First come named moves, each a turn or a mirror, each shown by rows before and after it. For each pair of rows after them, which moves, in which order, take the first row to the second? The first pair is done for you.
lan (before => after):
[-13  -5 -20   1  -7   9  20   6   1  17   4  20  -3  11 -14   1  -1 -14
  -4   4] => [-20  -1   0  -3 -14   6   0  -7  13  11 -14   9  -9   5 -17  16 -14  -7
  -8   3]
[-20 -13   9 -10 -25  -6  -4   6 -14  35   1   1  13   8  19  19 -36   1
   8  14] => [-15 -14  -2 -11 -21  -3   6  12 -19  38  11   8  18  12  21  10 -30  -3
  10  13]
[ 14   6   3   5  -2   5   7  25  -2   1  21  10 -17   7   2  -1   1   4
 -21 -13] => [ 10  10  17   2 -10   2  -9  16   8  -4   4   4 -22   1  -1  11  -8  10
 -25 -11]
[ -8  -5   0  -8   9  -3  -2   0  15   3  -6 -15   0   7   5   7   6  21
  -7   2] => [ -5  -7 -11  -6  12  -2   9   6   8   5   5 -10   4  11   6  -5  12  15
  -5   0]
luvef (before => after):
[  6   0  13  -8  10  -9   1 -12  -4  -7  -2  -9  -4  19   9  -3  16 -12
  -4  11] => [  0  -6  18  -8   0  -5  -4  -5  -4   5 -12  -5 -10  10   2  20   9 -11
  -3   9]
[-18  20  -1   1   2 -14   6  -6  10   2 -16   6  20  -1   5 -11   0   9
  -2  -7] => [-20  17   1   1  -4 -11   1  -1   9   8 -19   8  18  -5   1   3  -3  10
  -1 -10]
[ 28  13  -4   2  -8   8   8  21 -10  18  18  10   5   2 -12  -7  23  -9
 -14 -10] => [ 17  -4 -18  -5  -4   0   6  -4  -3  27  21  17  13  26   6  -5  12  -2
  -1  18]
zolu (before => after):
[-27 -26  11 -22 -16 -16 -25 -48  34   4 -21 -17 -16   3  16  18 -26  28
   8  -1] => [ -8   3  28 -14 -10 -12 -26 -34  33 -24 -25 -36 -22 -21   2  -3 -13  27
 -13 -27]
[ -7   0  29   1 -32  -4 -21  -9  10  -1 -27 -21  -6 -16 -13  38 -26  13
 -10  -6] => [ 20  30  26  13 -11   2  -4   4   5 -34 -12 -32  -3 -22 -13 -10  -1   7
 -25 -24]
[-16 -27 -13   1   2   1   0   9 -30  28  25  29   9   9  -2  19 -15   3
  14  12] => [-18 -17  14   2 -15   6 -20  13 -24  24   2  16  -2 -15 -15  40 -20   6
   3  -4]
[-1  6 10 -8  2 -4 13 -6 -5  0 -9 -7  0  8 -2 -6  5 -5  4  0] => [  1   3   7  -8   2  -5  14  -7  -5   2 -10  -6   0  12   1  -4   2  -5
   6   2]
Vutav (before => after):
[-29   9   2  -4   1 -19  -1 -21   9 -26 -14  -2 -11   2  -3  -6 -13  22
  -1  24] => [-29   1  10  -2 -16 -11  -4   5   1  -5 -20   4 -21 -20 -18  24 -16  14
  -3   9]
[  3 -24   3  17 -14  34 -15  25 -30  43  -5  16   1 -44  -9   9  14 -16
  18  -5] => [ 23   0 -13  19  20  31   2  17 -28   7  22   6  10 -23   5 -54  31 -14
  15  -3]
[-18 -19   5 -16 -17   0 -11 -13  13   5  -7  11  -6  -8   1  12 -29   4
   2  14] => [ -4 -12   4  -6 -22   8   3  25  -6   7   1  13  -7 -31 -13   7 -15  -9
  -8 -12]
[  4   4   4 -25   8  19  -2 -16   4   7  17   9 -18   8  -7  29 -21  21
   5   4] => [ 12   7   4 -20   5  24   4   5  -4   9  20  10 -20  -3 -17  28 -14  13
  -4 -12]
nake (before => after):
[-13   6 -18  -3  -6   0 -16  -7   6   3 -10 -11 -20  -9 -18   7 -11   3
 -15 -13] => [-15   7 -16  -4  -5  -2 -16 -11   8   0  -9 -11 -19  -6 -17   5 -10   5
 -14 -11]
[ -6  18  17   3  -1  -3 -12 -17  16 -24  -4 -14   3   1   0  -5  -1  12
  -2  -4] => [-16   0   5   0  -1  -8 -11 -27  18  -6  -2  -2   7  15   8   6 -12  12
   9  12]
[  2  -4  18   7 -27  17  13  15  18   4 -23  -9   2 -19  -9  24  -3  -6
  -5 -30] => [  2  10  26   5 -18  14   5  -1  29 -19 -24 -22   3 -14  -4   8  -2   1
 -11 -25]
[-26 -11  -5 -10  -7   0  -4   0   0  15  -2  11   2   0  -5  13 -14   0
   9   7] => [-18  -4  -2  -7 -10   3  -2  17  -5  14  -4   9   1 -15 -13  13  -8  -3
   0  -8]
Now pairs of rows:
Each pair is two moves apart.
[ -7   2  13   1   0   0  -8  -7  10  -3 -10  -8 -11  -8  -2  15  -9   0
  -1  -8] => [ -6   6   7  -1  12  -3  -3 -19  14 -12   1 -10  -6   5   5  -5  -5   3
   2   1] -> zolu, nake
[ -6 -22   5 -10 -10   4   3   4 -26  -3   8  19   8 -16  -1  15   0   0
  -3   6] => [ -7 -10  23 -11  -9   0  -9  -7 -14 -18  -4   6   5 -21  -5  15  -1   7
  -9   5] -> Vutav, lan
[  0  -5   4   1 -13  14  -1  23  -5   7   2  14  -8 -18 -20  25  12  -8
   9   7] => [ 16  15  -1   3   6  12  11  18  -3 -18  17   4  -3  -9 -12 -14  26  -7
   3   5] -> nake, zolu
[ 24  14  16  -5  -8  17  -2  26 -11  -8   2 -14 -12 -26   0 -11   3  -1
 -16 -16] => [ -6 -17   5 -20  -7   4 -12 -25   6   9  -1  -3  -2  14  24   5 -20  11
  10  27] -> luvef, zolu
[ -4  -9  15  -8 -10  -2  -6  -4   3  13 -17   8  -3 -10  -8  33  -9   1
   0  -3] => [ 13  -8  -7  -1   2   5  19  22 -18  12  11  18   3  -6  -8   4   9 -11
   1 -10] -> nake, lan
[  6  -2  -4  -6   7  -5   0 -24  21   4  12  10  17  10  20 -18  12   1
   2  13] => [ 20  16   8   3   4   4   1   1  13  -8   8   2   8 -16   5 -21  22  -3
 -14 -11] -> luvef, luvef
